One turn moves each row of this set onto another row. After a few examples, where does it send each row asked below?
z_715: 3.6 -16.8 8.7 5.5 12.3 29.1 11.3 4.3 -9.6 28.0 7.8 -7.9 42.3 -8.8 1.8 -12.7 -8.7 -17.5 23.7 -13.8 5.8 -1.4 -2.8 10.8 -6.0 -1.6 -17.3 2.1 -13.9 -18.8 -6.1 33.8 -19.2 -0.1 0.9 -2.7 -0.8 19.2 5.3 0.8 0.7 2.4 4.4 -1.9 9.5
z_230: -2.0 -5.4 -15.5 5.7 -29.5 2.0 -11.6 -9.4 5.7 9.5 1.6 -10.9 -9.8 -17.5 0.9 -13.2 -13.3 9.8 -13.5 13.3 -11.8 6.6 -10.4 -11.7 -4.5 -7.9 29.8 -0.8 3.0 3.4 -11.7 -9.8 14.2 7.2 12.2 27.3 -16.6 -21.0 15.0 0.4 11.2 7.7 -1.0 -9.2 14.9
z_478: -13.5 18.3 11.2 0.8 11.0 14.0 3.0 6.7 -11.0 14.5 23.0 15.6 6.9 -13.0 12.9 4.1 19.4 -3.0 7.2 7.5 -0.7 10.8 24.8 14.5 -13.5 -12.8 -16.1 1.4 -0.8 -3.6 -0.9 0.8 -8.9 16.2 3.3 -34.2 -4.0 13.1 -28.8 -1.5 -12.7 -11.6 27.5 9.2 16.1
z_933: 6.3 4.7 -0.7 18.8 -9.9 -10.4 -5.9 -3.8 6.3 21.5 4.7 -15.6 -18.4 0.1 10.5 14.5 3.9 27.5 -21.5 17.3 -8.6 -0.3 -4.5 -8.5 13.2 -3.1 -2.7 3.9 32.4 -23.0 18.9 -4.3 7.2 14.3 11.6 11.5 9.8 -11.4 -9.2 9.0 -7.3 13.2 -14.3 -29.7 -17.9
z_603: -9.3 15.4 -20.4 0.4 13.0 12.6 -7.4 4.6 -15.4 -4.4 -11.8 -15.6 9.0 8.0 12.8 5.6 15.8 -4.1 -7.2 5.2 25.4 -17.1 10.7 2.6 5.7 4.3 -12.7 10.2 -5.0 -6.4 -0.9 -21.6 -0.4 -22.2 7.8 -36.0 22.6 2.8 0.1 9.2 -6.0 16.4 6.5 7.3 -27.8
z_851: 1.1 -5.3 -5.5 9.8 1.9 2.6 1.1 10.9 -12.7 4.0 -15.1 -2.6 3.4 19.1 10.1 12.2 3.6 1.3 -14.9 3.6 0.2 -21.9 19.4 9.1 1.2 24.9 5.9 -21.4 6.6 -12.1 -8.7 -0.2 -4.0 -24.1 -3.2 -42.4 34.9 0.2 -1.7 13.1 -21.5 8.5 2.0 -3.0 -14.7
z_948: -6.4 -24.1 -18.3 -21.5 9.7 23.7 22.6 -4.1 -0.4 -3.1 -1.8 -11.7 19.5 -16.5 -4.9 -5.2 16.8 2.5 10.8 -2.8 -5.0 -3.8 -4.0 15.0 -15.0 9.8 1.0 -1.1 -18.8 16.5 -5.1 6.7 -5.7 12.4 -11.8 -13.8 -23.1 -2.3 -12.3 5.0 4.0 12.7 -1.8 -2.1 25.5
z_248: 8.6 5.5 -1.4 4.6 -0.3 -0.9 -23.4 -4.2 -18.5 -3.5 7.7 -18.6 -0.8 -9.4 3.2 1.7 -24.8 5.6 -12.9 -8.0 20.9 -7.7 -5.6 -19.4 16.2 -5.6 -7.0 12.7 20.2 1.7 12.8 -7.2 6.1 7.1 9.4 31.0 -22.1 -3.8 23.6 14.9 4.8 18.0 -8.8 -17.1 -15.8
z_971: -7.5 14.2 7.2 12.4 -25.3 0.5 -23.3 15.2 -6.5 13.0 18.6 2.5 -18.8 -16.2 12.4 18.5 -5.3 8.5 -19.2 1.1 -20.6 12.9 31.6 -14.0 6.5 -10.6 -11.1 -6.2 24.5 1.9 -5.4 -12.5 14.1 11.7 12.6 12.3 7.2 7.1 10.3 16.5 -4.7 1.3 16.9 -20.1 -2.6
z_380: 0.8 3.9 -16.1 -4.2 10.6 23.7 0.8 -13.1 10.6 -6.7 -14.3 -14.2 1.6 8.8 -4.2 -19.3 0.3 -3.0 3.2 2.5 9.8 -5.2 2.1 -3.3 0.5 -3.6 15.0 -5.9 -5.4 -5.1 -2.8 -15.4 1.0 -24.4 2.5 -44.8 7.9 7.7 10.3 4.9 0.9 24.5 -13.5 9.7 -12.6
z_430: 6.7 -32.2 -20.8 -11.1 11.8 28.3 31.4 0.5 6.3 4.9 11.5 -6.7 24.9 -14.4 0.4 2.6 34.2 5.2 12.3 -10.7 -11.0 -15.1 5.4 11.8 -8.5 1.3 -14.5 5.8 -20.8 -9.6 6.8 4.0 -7.3 9.2 -6.1 0.4 -9.4 -2.0 -10.6 4.1 6.9 1.1 -0.7 -2.2 7.3
z_86: 6.0 -4.1 0.2 17.6 -12.0 -4.8 -6.4 -4.1 10.0 17.7 -2.3 -19.3 -14.5 1.3 5.7 17.8 2.3 27.3 -21.8 15.6 -15.8 -0.2 -1.0 -2.7 11.5 -4.6 -5.3 2.4 34.2 -27.6 19.1 -2.8 1.5 8.6 14.2 11.3 0.9 -18.5 -8.6 9.0 -3.8 15.4 -9.9 -26.9 -22.1
z_60: 1.5 4.3 -6.1 -8.2 8.1 -1.0 -5.0 9.5 3.3 -3.4 -0.6 8.7 -1.8 9.2 11.7 -10.6 -1.0 -0.5 -14.5 7.4 1.6 -12.9 21.1 25.5 -2.4 12.5 16.4 -5.0 -5.0 20.6 -16.6 -20.9 8.2 -27.6 -4.4 -33.4 23.4 18.1 -7.5 16.7 -9.3 3.0 12.1 11.5 6.8
z_647: 7.2 6.3 -2.7 1.3 14.0 6.9 -19.1 -3.9 -5.8 5.1 -17.4 -2.0 23.0 27.8 2.6 -23.1 -13.1 -5.7 -1.8 10.2 19.2 -5.9 -5.7 2.6 9.8 4.1 15.7 1.6 -7.9 7.3 -15.5 -5.3 9.1 -26.5 11.9 -27.1 23.8 2.4 0.2 8.2 -12.4 -7.0 -5.8 18.6 9.9
z_827: 7.5 -7.9 29.6 3.4 17.7 20.3 15.6 1.8 4.1 3.8 -5.2 -0.2 4.3 -2.2 -8.4 12.0 5.5 2.3 -1.7 2.5 -6.6 -1.9 20.4 4.0 13.4 3.5 -7.6 -15.1 -6.6 -18.4 25.6 13.8 -23.4 9.3 -18.3 -25.9 6.0 3.3 -32.4 -7.4 -19.4 -3.0 -18.3 -9.1 -1.3
z_297: -4.5 -0.8 6.5 -3.4 15.1 20.1 4.7 -8.1 -6.8 16.6 38.5 20.6 22.6 -5.9 7.9 -7.6 12.9 -13.0 2.0 3.4 -3.1 3.1 9.9 6.5 -20.1 -20.1 -7.5 4.3 -14.8 -8.9 0.4 6.1 -9.8 17.2 7.6 -9.2 6.6 9.6 -16.1 -4.8 0.8 -13.9 27.1 10.5 24.8
z_938: -11.1 -14.5 11.1 10.5 6.6 16.8 -0.2 17.9 -19.4 21.4 -3.9 -8.5 35.8 -6.0 8.6 -9.6 -4.3 -18.5 21.9 -2.4 11.6 4.2 2.0 20.4 4.2 5.3 -10.5 -13.4 -6.2 -10.0 -24.8 32.2 -13.7 -1.3 6.2 -14.4 1.1 8.5 -9.8 -9.8 -11.2 2.6 5.0 -1.3 32.3
z_404: 13.7 10.8 -7.0 27.0 -7.0 -25.8 -27.9 18.1 6.9 29.4 4.8 -7.1 -7.5 -10.0 17.6 -7.2 -9.7 12.4 -2.2 -7.6 4.2 9.5 -11.1 13.4 2.4 -2.9 5.8 -6.8 26.1 9.9 -21.8 7.4 15.2 1.5 12.0 25.4 1.4 -10.4 4.8 4.7 -6.3 2.4 -6.6 -20.4 14.6
z_224: 12.7 -14.4 19.3 10.1 25.3 20.0 14.5 3.1 10.6 22.4 15.0 14.4 11.3 -11.5 -2.5 2.6 0.0 -1.8 5.6 -5.3 -8.7 -10.8 23.2 20.9 0.3 2.2 -0.1 -12.4 -17.3 -18.7 23.6 18.3 -17.0 2.4 -18.3 -1.7 8.5 6.3 -25.1 -7.4 -16.3 -19.3 -5.8 -5.4 0.3
z_105: -2.1 -13.8 5.3 -14.1 12.1 5.5 7.1 3.2 -40.7 -7.5 -4.3 0.4 21.5 -2.5 -4.1 5.0 7.7 -8.6 -3.7 5.4 17.6 -14.1 -0.4 -4.6 15.5 14.9 -19.8 31.1 -23.0 -9.6 21.1 2.3 -10.6 11.6 3.6 -8.7 -16.3 14.1 -7.5 3.8 -14.5 -10.8 -9.7 1.8 3.8
z_710: 8.9 13.4 -3.4 7.3 1.3 -4.3 -17.2 -5.6 -12.4 -1.4 10.9 -20.3 -7.5 -13.5 4.0 1.1 -21.3 13.7 -11.6 -5.0 22.0 -7.6 -6.8 -22.1 14.7 0.6 -5.0 11.4 17.8 5.2 11.9 -8.2 11.3 8.4 6.3 29.9 -16.7 -0.5 20.4 12.6 -0.9 19.9 -19.2 -22.6 -15.7
z_904: 0.8 -18.6 4.9 -11.5 4.0 5.5 12.0 10.7 -30.2 8.7 17.1 23.9 27.0 -8.0 -11.4 11.4 11.3 -16.8 2.8 -0.8 -1.0 -15.1 15.1 -3.1 3.0 5.6 -21.2 25.9 -24.1 -16.4 17.9 10.3 -16.2 11.6 -7.2 -1.7 4.3 12.6 2.4 4.4 -20.1 -13.1 1.9 -4.0 -6.1
z_181: 15.8 3.1 -1.8 25.5 -6.8 -25.7 -37.7 19.5 4.5 26.0 -1.6 -1.4 -2.6 -8.6 13.0 -3.6 -12.0 3.3 -2.4 -8.6 -3.2 13.7 -4.9 21.5 3.8 -2.5 3.1 -9.0 26.4 7.0 -15.6 9.7 7.4 -2.5 14.1 24.8 -0.7 -13.0 7.6 3.1 -9.1 -1.2 -1.2 -17.7 12.8
z_503: -4.7 21.9 9.9 18.1 -26.0 -4.6 -15.7 14.6 -3.4 18.3 17.3 1.3 -24.4 -15.7 14.4 12.6 -10.0 11.0 -17.9 0.1 -15.6 9.6 23.1 -16.3 6.3 -8.1 -6.1 -9.6 24.2 4.5 -12.1 -5.2 16.6 11.7 8.7 9.9 11.6 10.1 9.0 16.8 -7.4 4.8 8.0 -23.8 -0.8
z_871: -2.8 0.7 -18.9 7.1 -30.4 -3.8 -6.2 -10.0 1.6 10.3 4.1 -11.1 -8.8 -14.9 3.7 -13.3 -10.4 10.7 -9.7 16.6 -4.7 2.5 -16.8 -20.6 -0.7 -4.0 25.3 1.0 6.2 7.6 -16.1 -6.6 17.4 10.3 9.7 25.4 -9.4 -15.0 16.9 3.9 4.9 10.9 -8.3 -18.6 14.1

z_478 goes to -> z_105
z_60 goes to -> z_603
Where do these go?
z_297 goes to -> z_904
z_86 goes to -> z_230
z_404 goes to -> z_933

One turn moves each row of this set onto another row. After a few examples, where does it send each row asked below?
z_431: -4.0 9.3 25.1 12.0 -23.3 -16.0 11.8 0.4 12.4 -25.7 17.9 16.3 27.7 1.6 -35.5 7.6
z_18: -36.5 -16.1 14.0 10.5 -11.2 -30.4 20.4 4.6 25.7 12.7 -1.5 26.3 24.2 34.4 -11.4 23.3
z_196: -2.8 28.3 12.1 0.2 7.3 -14.8 8.6 1.4 28.0 14.8 4.1 14.6 -23.9 6.8 -23.4 -0.5
z_894: -21.5 -18.5 17.7 9.9 -0.3 6.7 -4.9 -8.7 22.0 -25.4 4.3 19.5 23.3 15.8 -8.0 -22.5
z_259: -4.6 11.9 29.3 16.9 -24.0 -16.9 14.4 0.4 16.0 -19.5 14.1 11.5 28.6 -1.4 -35.3 5.4
z_278: -27.2 -13.1 28.3 22.9 -11.1 -17.0 26.2 -5.3 27.5 30.9 -3.2 19.1 19.9 26.8 -20.3 11.8
z_95: -1.3 22.4 3.2 -10.1 7.6 -16.0 5.0 4.1 21.1 2.7 11.0 23.6 -25.1 13.9 -22.8 5.4
z_397: -29.1 -11.1 1.3 -10.2 -10.0 -18.9 5.4 2.2 38.1 8.2 -31.3 16.3 -18.2 17.6 -33.8 -2.7
z_665: -8.9 13.2 27.6 16.8 -24.0 -23.3 12.6 3.7 20.0 -21.9 10.9 10.3 32.1 0.3 -32.5 8.0
z_269: -20.4 -14.9 24.0 16.7 -0.8 8.2 -2.0 -10.8 25.4 -16.5 1.3 13.0 23.4 11.8 -9.2 -27.0
z_200: -13.1 30.3 6.9 0.1 5.3 -28.1 6.8 9.2 34.9 12.1 -1.8 12.4 -17.4 9.1 -17.1 4.8
z_912: -8.5 10.9 22.7 10.7 -24.1 -22.9 11.0 4.2 15.7 -29.4 14.8 14.3 30.9 3.1 -31.6 10.5
z_797: -28.3 -15.9 15.4 11.6 -1.1 -2.9 -5.9 -4.7 25.7 -26.9 -0.5 15.9 27.4 17.2 -2.0 -20.0
z_961: -27.9 -13.1 22.2 17.6 -0.5 -0.7 -3.3 -5.3 30.7 -17.6 -4.4 10.7 28.0 11.8 -4.3 -24.5
z_624: -26.5 -16.3 -2.5 -15.9 -9.6 -14.8 5.3 0.5 31.6 2.0 -25.1 21.9 -21.9 20.3 -35.2 -0.2
z_334: -23.6 -24.4 10.4 1.2 -9.5 -15.0 18.9 -3.5 11.2 5.4 11.3 37.9 14.8 38.7 -20.1 22.7
z_803: -19.8 -16.1 1.6 -12.9 -9.2 -7.1 6.6 -4.8 30.6 8.0 -22.5 21.8 -24.5 18.4 -40.7 -4.1
z_638: -14.3 -22.3 23.7 13.3 -8.8 -1.8 26.0 -12.1 12.8 24.1 10.9 30.7 11.6 30.8 -27.7 12.4
z_419: -23.2 -12.4 6.2 -7.6 -9.3 -11.1 8.2 -4.0 36.4 14.9 -28.7 14.5 -22.2 14.5 -39.0 -6.7
z_336: -12.5 25.6 -0.8 -9.4 6.3 -28.8 3.3 11.8 27.0 -0.8 5.2 20.4 -19.5 15.0 -15.7 9.8

z_961 goes to -> z_797
z_18 goes to -> z_334
z_336 goes to -> z_95
Where do these go?
z_419 goes to -> z_397
z_665 goes to -> z_912

One turn moves each row of this set onto another row. After a few examples, where does it send each row asked below?
z_981: -8.8 -24.2 -6.0 -1.4 12.6 13.4 19.8 -20.2 -12.8 3.9 24.2 -15.0 5.4 -31.9 -13.5 -51.2 -1.7 -10.2 -37.4
z_907: -1.9 -21.3 -0.1 -3.6 17.8 22.5 10.3 -13.4 -20.3 1.6 21.8 -10.6 8.7 -31.2 -20.1 -53.6 -3.7 -6.1 -31.9
z_126: -2.8 -18.5 12.3 -32.5 -25.2 11.5 -7.7 -9.1 5.8 5.8 6.2 -10.5 -27.7 -40.3 -26.2 -40.6 26.5 3.6 -4.0
z_963: 9.8 -15.6 -18.2 -4.3 -29.1 27.1 -17.9 -7.5 10.8 -3.4 5.2 -9.9 17.6 -44.9 -29.0 -44.7 13.2 17.6 -1.7
z_690: -28.2 -12.9 -3.0 -34.5 8.8 3.7 22.8 -20.1 9.7 -11.1 47.7 -0.9 -2.0 -13.7 -21.5 -47.5 19.0 -4.7 -0.4
z_873: -10.5 -16.6 -2.2 -31.9 -11.9 21.5 18.4 -6.2 -8.1 -8.0 33.9 -3.7 21.6 -48.6 6.5 -28.9 3.8 34.0 -11.4
z_744: -14.2 -1.8 2.3 -32.5 13.4 21.1 13.6 -23.4 12.3 -15.2 39.6 1.1 0.5 -17.9 -18.7 -51.5 15.5 5.7 14.7
z_427: -21.0 -9.7 2.7 -38.1 14.1 14.0 13.1 -13.8 2.1 -14.6 45.8 2.3 1.3 -12.6 -26.9 -51.3 16.9 1.4 7.2
z_770: -8.5 -19.1 -12.3 -8.1 -0.6 -4.3 15.1 -1.3 25.2 -37.1 10.3 3.9 14.0 -45.7 -44.6 -25.4 -16.0 18.1 -28.6
z_752: 3.5 -13.5 -1.6 0.7 17.8 29.2 10.4 -24.1 -10.6 -0.3 15.7 -11.9 6.5 -36.3 -12.0 -55.4 -4.8 -0.8 -24.0
z_5: -5.9 -18.2 -10.9 -8.9 -0.8 -1.3 10.8 -0.4 22.9 -37.0 9.6 4.6 14.5 -46.1 -45.7 -26.3 -16.5 18.6 -26.8
z_502: -9.8 -23.6 8.7 -32.5 -27.4 3.5 -2.2 -8.6 6.7 7.6 10.5 -10.9 -27.9 -38.5 -25.5 -38.8 29.3 0.3 -9.9
z_253: -3.5 -15.5 -6.5 3.6 12.0 18.3 20.1 -30.0 -3.3 2.9 17.5 -14.2 2.4 -36.0 -5.4 -50.7 -2.6 -4.5 -31.2
z_763: -2.6 -22.0 -27.0 0.9 -38.2 8.8 1.2 -20.1 24.3 2.0 8.2 -15.7 11.1 -45.9 -16.5 -37.7 17.2 10.0 -12.6
z_500: -22.7 -6.3 1.3 -11.0 2.3 8.5 10.2 -6.1 13.7 -30.4 15.6 -5.1 -5.8 -40.0 -71.0 -35.9 8.1 25.7 0.5
z_222: -16.9 -22.5 -4.3 -33.6 -13.6 14.5 21.5 -3.1 -10.8 -6.5 38.3 -4.0 21.7 -45.9 4.2 -26.7 4.9 29.2 -18.8
z_413: -15.7 -36.7 -26.7 -7.4 -36.5 -2.2 1.6 -1.7 7.8 5.3 19.3 -14.6 13.4 -37.1 -32.6 -36.9 19.8 -0.6 -26.3
z_274: -12.6 -20.8 -2.0 -34.7 -11.0 20.4 17.5 0.5 -13.9 -7.7 36.3 -3.0 23.6 -46.0 2.8 -28.4 4.2 31.5 -15.0
z_74: -21.8 -5.0 -3.4 -30.0 7.6 10.0 22.8 -31.0 19.8 -13.1 41.8 -1.2 -3.5 -19.5 -12.6 -48.6 17.4 0.9 7.5
z_351: -31.2 -9.9 -6.3 -8.0 -5.4 -6.1 26.0 -15.6 26.0 -26.2 17.1 -10.2 -10.7 -42.0 -59.5 -31.1 10.7 20.7 -8.3
z_475: -8.7 -20.4 -11.1 -9.1 -0.3 -2.7 12.8 0.0 22.5 -36.5 10.5 4.0 14.6 -45.7 -46.2 -25.7 -16.8 17.7 -28.0
z_349: -2.2 -31.1 -16.1 -12.3 -27.1 15.0 -17.4 11.3 -6.7 -0.5 15.2 -9.1 20.8 -34.9 -43.9 -44.1 16.0 8.9 -14.8
z_717: -5.5 -19.9 9.6 -30.3 -27.9 7.3 -2.3 -12.6 10.5 5.5 7.2 -10.8 -29.3 -40.5 -22.2 -38.7 28.4 3.1 -6.7
z_704: -32.3 -13.7 -2.9 -12.6 -1.2 -3.4 18.3 -3.0 13.2 -27.0 20.3 -8.4 -8.4 -37.9 -70.0 -32.8 10.3 19.7 -10.5
z_922: -15.0 -18.2 -5.2 -30.4 -14.7 15.8 23.4 -7.9 -4.9 -6.3 36.2 -5.1 20.6 -49.5 8.5 -26.2 5.7 31.7 -16.2
z_949: -5.5 -22.6 11.5 -33.9 -24.2 8.8 -6.5 -4.1 2.5 5.2 9.0 -9.3 -26.9 -37.5 -29.7 -39.8 27.7 1.0 -6.7
z_316: -22.8 -1.8 -2.1 -5.1 -1.8 6.6 17.7 -17.7 26.4 -29.1 11.9 -7.9 -9.8 -45.1 -58.4 -33.7 7.8 27.6 0.8
z_101: -6.0 -17.1 -11.0 -6.7 -1.3 -1.4 12.8 -3.7 25.7 -36.9 8.9 3.7 13.3 -46.5 -43.9 -25.1 -16.4 19.6 -26.3

z_427 goes to -> z_744
z_274 goes to -> z_873
z_101 goes to -> z_770
Where do these go?
z_949 goes to -> z_126
z_351 goes to -> z_704
z_907 goes to -> z_752
z_963 goes to -> z_763

